The rows of R fall into a few groups, and each row is roughly a mix of its group's hidden directions.
R, 132 rows:
[[  5  -8 -19  23   1  -6  10  -2 -19   9]
 [-11   1   8 -14  18   9   1  -3 -16 -22]
 [-11 -19 -10  -5  10  -9  16 -12  19   2]
 [  8   3  -9  11  -5 -19   5  21  13  15]
 [ -3  -9  -1  -4   9 -27  13 -18   5  10]
 [  9   1   9  10 -11  19 -16 -14 -19  -4]
 [  3  -9 -13 -10 -15  -2   0  17   3 -26]
 [-14   6   3   6  21  -2   0  18  14  19]
 [  3  -3  -7  -2 -15 -23  -3 -18 -20  -3]
 [ 11  -4 -13  11   1   7  -4 -32  -4   6]
 [ -8 -32  -8  -9   0   6  15  -4   5   5]
 [ -9  17   7 -11  -2   5  -2  29   4 -11]
 [  0   1   4   9 -10 -16   0  -9 -29  14]
 [ 13  17  -9   0  11   8  -4  18  19  13]
 [ 15  18   2 -13  -5   3  -9  24   6  12]
 [ -7 -16  15   4  -6 -28  11   6   8  -3]
 [ -2  12  22   3   1  16  11  19 -12   6]
 [ -7   2  -6  -4 -10   4 -23 -27   0 -10]
 [  6  19   4 -25   1   3 -16   0  11 -10]
 [  5   7   5  -5 -30 -19   5   4  11  -1]
 [-21  -3  12   2  -7  10  -2  12  -9 -24]
 [  2  11  18  -4  11  -3  15  19  11  15]
 [ -7 -14  10 -11   3  14  -6 -15 -14 -21]
 [ -8   1  12  -8  31   1   9   1   0  15]
 [  5  13   3  15   9  -7  -7  21  -7  21]
 [ 10  24  10  -6   8 -14  -7   5  18   9]
 [-12   3  10  -3  11 -11   7  14  26 -12]
 [ -9   0   1 -18  -7 -10   2  23   1 -22]
 [ -6   6 -12  -9  13 -27   5 -16   2  -9]
 [  3 -13 -11  -5  13  -7  25  19  -3  -8]
 [ -8 -14  -9  10   9  -3  -7 -22 -19  -9]
 [ 10   1 -18   3  -5  -1  -5 -23 -23   0]
 [  2  18  20   5  11   4   1   8  -9  23]
 [  0   4   9  -8  -1 -22  10  16  23   2]
 [ -8   5  11  14   8  20 -16  14   5  13]
 [  7   8  18  14   2  11  17 -17   7  13]
 [ 11  14   0  -4 -26 -17 -14   5   4   5]
 [  4  -5 -15 -17  -4  -9  -5 -18   3 -24]
 [ -9  15  14   3   5 -20  -4 -11   2  21]
 [ -2 -15  10  -6  -5   7  -2 -12 -29 -11]
 [ -5 -12 -21  -1  -1 -19  20   0   5  12]
 [  0  10   9 -22 -13  -2 -16  -9  -3 -20]
 [ -8 -14  11  -5   4   5  -3 -21 -17 -19]
 [ -7  -5  20   3   2 -13  11 -25  -8 -11]
 [ -8  14 -10 -17  -3   4 -11  21   8 -16]
 [  3  18  -8 -19 -12  -2   2  -1  26   1]
 [  4  10  22 -12   7   7 -17 -11  -8 -17]
 [  0  14  18 -14 -18   6 -17   5  12  -4]
 [  3   7  -5 -18  12 -32   3   2  -1   3]
 [-11  -8  20   2  10 -12  18   1  20  -1]
 [-17 -13   4   2  20   5   8 -23   5   3]
 [ -7 -14  -2   3 -11 -27   9  10   4 -16]
 [ -7  12  21  -4   0   4   2  25  12  11]
 [  4   9   1 -11   3 -31   2  13  10  11]
 [ -4  -2  -5 -13 -15 -21  -7  23   0  -9]
 [-12 -12 -10 -12  -2  -8  26   0  16  -6]
 [ -7  -7  14  -7 -12   4   2  23  -7 -23]
 [  7  16  -2   8  18  17   1  20  -2  13]
 [  8  16   3  10  -1  -8  -2  13 -12  27]
 [-14   7   6   9  21  16 -19   3  -5  11]
 [ -8 -12  -7  -3 -12  12  -5   8  27 -13]
 [ 18   7 -22  10   1  21  -6  -5   6  10]
 [-14  -2 -14  16  10  -6  -4 -20  -9 -17]
 [-13  -4   4  -1   6   9  -7  24 -22 -12]
 [  0   4  18   4 -16 -22  11  15  11  -2]
 [ -7  -6  12   3   1   6  -4 -19 -21 -22]
 [  5  -8 -13   8 -17 -13  -8 -25   5  -9]
 [-12 -14   6   1 -11 -19  -3  17 -10 -17]
 [ -6 -16 -14  16  -5 -11  21   0   5  16]
 [ -4 -25  -8   4 -10   9   5  -8  20 -13]
 [-17 -12  -9  -7   0 -21   5  -5  21  -9]
 [  4   3  -7 -11 -14   2  -2  29  10 -14]
 [ 11  18  25 -13  -1  -3  -2   6  15   6]
 [ 15   6   1 -14  -2 -10  11   6  10  27]
 [  9  22  -9 -14  -2   3 -10  24   7   1]
 [  0  11 -11 -13  -6  27  -9   3 -16   2]
 [  2  11  -3  17   8  -7  -4 -10  25 -17]
 [ -6  -6   3  -2  -4 -30   9  18   9  -8]
 [ -8   3  17   9  12   5   9  22   7  18]
 [ -4  20  19 -19 -13  10 -10   5   0  -4]
 [  8  12   4  -2  -7 -29  11  -1 -12  13]
 [ -6   2   4 -22   6   9  -7  -8  -2 -28]
 [ 12   7   4 -10 -12  -2   8  24   7  20]
 [ 11  20   7  -2 -11  -1 -10  27  -6   5]
 [  2   2   0  16  -7   3   3  30  18   5]
 [ -1   7  10  14   9   2   4   8 -20  26]
 [ -3 -24 -12   8 -12   1   1 -10  16 -15]
 [ -4   4 -12  14  17  -6 -19   7 -21   0]
 [ -2 -20   2  -5 -13   1  25   9  11  13]
 [ 11  11  -9  10  13  22  -1  13   9  16]
 [  3   2  -9  -4  21   6   2  -9 -29  -6]
 [ -4  -3  25   9  12  -1  14  18  -8   8]
 [-14   7  -8 -25   7 -13  -3  -2  -7 -18]
 [ 20   5   3  17  -1  -9  10  15  -6  20]
 [  7  15  -5   5   4 -21   4   7  18  20]
 [ 13  15 -11 -12   8 -26  -2   4   0  13]
 [-11 -17   2  13 -12  22  14   3   2 -11]
 [-15  -8  -9   4   8  12 -14 -25  12  -1]
 [ -9 -14   9  -2   7   5  -3 -23 -14 -19]
 [  6 -10   3  24  -9 -23  -5  -3  -9 -10]
 [-17   5  -6  -2   9   9 -23 -22   7   2]
 [  0 -10 -12  10  14 -22  17   2  -2  16]
 [  0   1   1  15  -3  21  -8  -5 -27  -6]
 [  6   0   0  -2   0  -8  10  32 -15  -9]
 [  3   5 -15   5   4   0 -22  18 -17 -12]
 [-11  10   7  -9 -13  10 -26   5  -1 -15]
 [ 16  15   5  19  -1 -13   5  -8  20   1]
 [ 13  22  -6   4  12  14  -6  11  -7  17]
 [ 15   9   7  10 -15  -7   1  24   8  14]
 [-13 -18 -19 -10   6   3 -16  -2 -13 -12]
 [ 11  11  -9   7  17  17   0   4   4  24]
 [ -1  -6  -9 -24   1  11   4  16  22  -2]
 [ 15   4 -18  15  -9  12  -4  -4   9  21]
 [ -6  -8  -1   3  26  23  10   8  -7   0]
 [  5  23   7  -3   8  16 -10  17 -16  -3]
 [ 11  11  11  -3 -10  20 -17  16 -13   0]
 [ -5  -8  -5 -16  -2  20   1 -21   5 -17]
 [  1  -8   3  10  -7  17 -12  -2 -29  -7]
 [-16  -1   8 -15  -7 -21   2  12  -1 -19]
 [ -3  20   2  -1   3  -6  -3  18  24 -16]
 [ 16  11   4  -2  -8   6  -8  23   3  21]
 [  2  -1 -12   4   7  18 -19  -7 -22 -12]
 [-17 -15  16   1 -10  -9   6  12   7 -20]
 [  8  11 -10  10  13 -10   7  27  -2  10]
 [ -4  -2  -8   1   1  28  -7 -18 -17  -3]
 [ -7  -9  16  16  28  -5   8   9   2  -2]
 [ 12  -8 -14  -6 -16 -21  -1 -16   6  11]
 [  1   5  -4  -6 -18  16  10  27   5  -4]
 [ -4   5  14   1  -6 -16   2  31   0  -8]
 [  2   0 -19  17  -1 -16   7   6   6  23]
 [ 10   7  -8  -4  12 -11  16 -22  -2  17]
 [ -5  -1   9 -12  -6  31  -6 -14   2 -11]]
In each list below, two rows fit none of the groups, and each other row fits one group, some only roughly. Which are they? Name them in the order they come.
  * K862: [ 10  -8 -13   2 -12   8   4  18  -3  25]
  * K949: [  8   7  -7  22   5  23  -1   5 -13  13]
  * K116: [  8  -8  -3  24  -4   5   1 -13  16  20]
  * K965: [-15 -18  -7  -9  -7 -17  -4  -4   9 -20]
  * K540: [-11  -8  10  -5   3  29   7  12  11  -8]
  * K342: [17 15  8  2 -9 -4 -8 17 -7 22]
  * K179: [  8   8  26   0  10  14  -5   4 -20  -5]
  * K326: [-12  -6   4   3  25   0  14  22  -1  -5]
  * K915: [ -5   2   5 -11  13 -19   5  23  17   0]
  * K482: [  7   3  -4   4  -8  16   0 -33   1   4]
  * K836: [ -9  -5  11 -13  -3   0  11 -14  -2 -29]
  * K919: [  7  -4 -13 -16   3  -4  -3 -21  24   4]
  * K156: [  8  24  -5   5 -10  15  -4  11  12  16]
  * K313: [ -3  -4 -14 -10 -15 -27  -1  -6  12 -10]
 -> K179, K156
  * K587: [-1  7  6 -1 21  4  7 18 20 16]
  * K88: [ -6   4  10   0  -7  -8  -4   4  31 -17]
  * K676: [-15  -4  23   6   5  -1  -3  22 -15  -5]
  * K807: [-10   1 -14   3  13 -21   0 -19   9  14]
  * K554: [ -3 -19  -6  17 -11  20  -1   6 -18   3]
  * K669: [ 3  3 -6  4  1 11 -2 27  5 25]
  * K695: [-12  -9   6   4   0  15   4  18  -1 -27]
  * K457: [ -6  -1 -14  -8  11  20  -1 -24  12  -3]
  * K208: [ 6  5  6  0 19 16 12 -5 -1 26]
  * K947: [ 17  15 -12  -1  -6  -9  -9 -11  -3  24]
 -> K88, K669
  * K903: [ -6  -2  25  12   3 -10   0  -5 -24   1]
  * K825: [  9  19  -2   6  11 -14 -12   4  14  19]
  * K428: [-16 -17  -2   0  -3 -18   8   0  25  -5]
  * K560: [-11  -5 -16 -12 -17  -3 -19   1  -6 -18]
  * K682: [ 5 11 21  6  8 -2  8 21  9 16]
  * K693: [  7  -4 -25 -19 -10  -8 -10  -5  -5  13]
  * K989: [-7 17  1 -1 13 31 -3  2 -2 -8]
  * K422: [  4  -6 -29  -5  -1 -22  -1  -7  -1 -12]
  * K663: [ -8  -1  -9  13  12   6   1 -29 -15  -1]
  * K106: [  4   5  -3  24  -1 -20   6  -1  -1  22]
  * K491: [ 5  9 -1  9  0 26 -6 22 11 -8]
  * K689: [-11  -2 -18  -5  19  15 -15  -1  -1 -17]
  * K43: [ -5   1  -7   7  17  26  -9   0 -19  -4]
 -> K682, K663
  * K405: [  4  -1   1  15  -7  12  -3 -16 -20  21]
  * K995: [ 17  13   8  20   7  12   6 -12  -4  15]
  * K458: [  1 -19 -17  17  -6 -17  14   5   7  -4]
  * K635: [  7   6  22  14   5  15   2  -3 -14  18]
  * K18: [-13 -18  -7  -6  17 -12   4 -20  -5  11]
  * K794: [  2  -5  -9  10  -1 -30  11   4 -16   8]
  * K736: [ -9   5  -8  -7 -14  -6 -12   8  29   0]
  * K267: [  3   3 -26 -11  -6  -1   6 -24   9   2]
  * K933: [-16  -5   4  -9 -16 -11  -5  15  17 -16]
  * K299: [  7  -7 -11   3   5 -18   9  -9  14  25]
  * K581: [ 10 -22 -13   7  -9 -15  18  -7   5  -6]
  * K694: [ -6 -15  14 -19  -1  -6  17 -16  -8 -10]
 -> K18, K267
  * K983: [  7 -11 -16   0  -6 -28  14  10   2  -7]
  * K992: [ 19   2  -5   0  -6  25  -2  -8 -19   8]
  * K253: [ -4 -12  15   6  20  17  10  -3 -14  13]
  * K27: [  0   7  19  -2  16  -9 -14 -23  -6  -5]
  * K607: [ -7   9  16  -5  10  -6   0 -18   8 -25]
  * K710: [ 17  11  14  12   0 -17  11   4  11  16]
  * K184: [ -6  12  19 -10  14   0   1  25   9   2]
  * K225: [ -6  -6 -22  16   8  -9  -4 -16 -17  -4]
  * K479: [ -1   4   7  17 -14  28  -6   9  -9  -8]
  * K136: [ 3  5  2 11 -1 27  2 23 -9  8]
 -> K992, K136
  * K531: [ 16  13   0  11  -7  18  -1  -9 -20  14]
  * K691: [ -2  13  10  11  23  17   6  -8 -10  12]
  * K975: [ -1   2  12 -27  -7   9   5   8   0 -21]
  * K215: [  8  -1  18  10  -8 -25  14   7  -9   9]
  * K286: [  1 -21 -20  16  -2   7   8 -16  -5  -8]
  * K803: [-16  -9  15  -2   4 -25  16  -4   8  -2]
  * K791: [ -2  10   6 -16 -11 -21   1  19  -5 -12]
  * K170: [  5  -1  -4 -10   4  12 -11 -26  16 -15]
  * K942: [  0 -20 -13  16  -1 -10  12 -17  -3  14]
  * K614: [  6   6  17  -6 -18  10  14  21  10   3]
  * K533: [  5   4  -4  14  19  22 -11  -8  -4  17]
  * K800: [ -3   0  -1  -6   5 -33  10  16  -2  -8]
  * K718: [-14  -4  -2 -12  -4 -30   7  -1  13 -10]
  * K475: [ 7  8  2 29 -9 11 -8 12 -2 15]
 -> K691, K170
  * K140: [ 6  3  3 -7 -4 15  2 22 24 11]
  * K306: [ 5  0 -2  3 -3 12 -3 34  5 13]
  * K985: [ -9 -15 -17 -24  -8 -11  -3  -4  12  -3]
  * K375: [  3   9   9  10   3  23  -9 -14   5  22]
  * K623: [-14  -8   4 -16   0  -1   2 -12 -14 -26]
  * K101: [ -8  -2   3   3  -9  -8   8 -14 -28 -17]
  * K402: [17  1 10  8 -2 18 17 10  3 19]
  * K341: [  6  24  -2 -22   7  -9  -4  12  13   0]
  * K515: [ 14  10  -1  25   4 -17   3   0  -6  17]
  * K987: [-16  -1   4  -5 -10 -16  -3  18   8 -23]
 -> K306, K515
  * K622: [-17  -6   5 -22  10   0   4  25   3  -1]
  * K901: [ -1   2  -7  -5  31 -13  12   5  -9   8]
  * K509: [  3  19  15 -10  11  10  -8  -1   9  23]
  * K789: [ 19   8  -1  20  -4   8  -9  -6 -19  14]
  * K640: [ -9  -2  23 -21  -3  -5   1   1  -9 -20]
  * K889: [  4   6 -29  -3   6  -8  -7  -9  16  13]
  * K362: [  6   4  -2  -6  10  17  -2 -26 -19  -4]
  * K189: [ -9 -20  -5  -5  14 -16  23  -2   0   7]
  * K378: [-15  -9   0  -3 -22  -4  -7   6  -9 -23]
  * K788: [ 14   9  13  17  11 -15  12   8  12  11]
  * K333: [ -5   1 -14  11  16 -21  -4 -22  -5  -2]
  * K679: [-14  16   9 -12  10   4 -10  26  -5  -4]
 -> K640, K189
  * K367: [ -4  -6   5   5   6  27  -5 -24   6   9]
  * K36: [  7  12  -1  -4  18   5  -2 -13 -11  26]
  * K435: [  9   1  -3 -13  -2 -26   8   5  22  -6]
  * K615: [ 4 15  8 -4 14 -6 -3 -7 -9 29]
  * K629: [ 11   0   1 -12  -9 -12  12  27  14   6]
  * K357: [  7   4   8   8  -7 -24  -2  26  -4  -3]
  * K142: [ 11  12  -7  16   6  -6 -21   6  -6  21]
  * K259: [ -7  10 -13  -9  18 -25   3  -2   9  11]
  * K659: [ -9  -1  -6  -6 -10  11   3   5 -19 -28]
  * K634: [  5 -11   5   8  -6 -11  -3  17 -28  11]
  * K439: [ -6 -11 -20  -5  -4   0  -8 -25  11 -13]
  * K819: [-10  -5 -18  -9  -4  18 -18   1 -14 -14]
 -> K435, K629
  * K508: [  1   4   0   2  14 -20   8  -2 -17  24]
  * K559: [12 20 -8 -6 12 -8 -3 21 14  7]
  * K865: [ -4 -16 -10  -3 -12  29   4 -10  -3  -8]
  * K236: [  0   9  10   8 -23 -11  -3  20  -8 -13]
  * K474: [-12 -20  -4 -10 -18 -12   7  -9   5 -17]
  * K551: [ 8  6  8  1  0 -7  7 15 23 24]
  * K835: [-17  -9  15  -7   5 -13   8  22   9  -6]
  * K646: [ -5  -6 -15   5 -16 -19 -21  -3  12  -8]
  * K929: [ 3 19 -1  1 13 -9  4  3  8 29]
  * K660: [ -1  18  -7   3  11  27  -2  -8  12 -10]
  * K519: [-20 -21   9   6   7  -3   2 -21  -1  -8]
  * K176: [ -4  -3 -12 -15   1 -18   2 -17 -15 -18]
 -> K865, K474
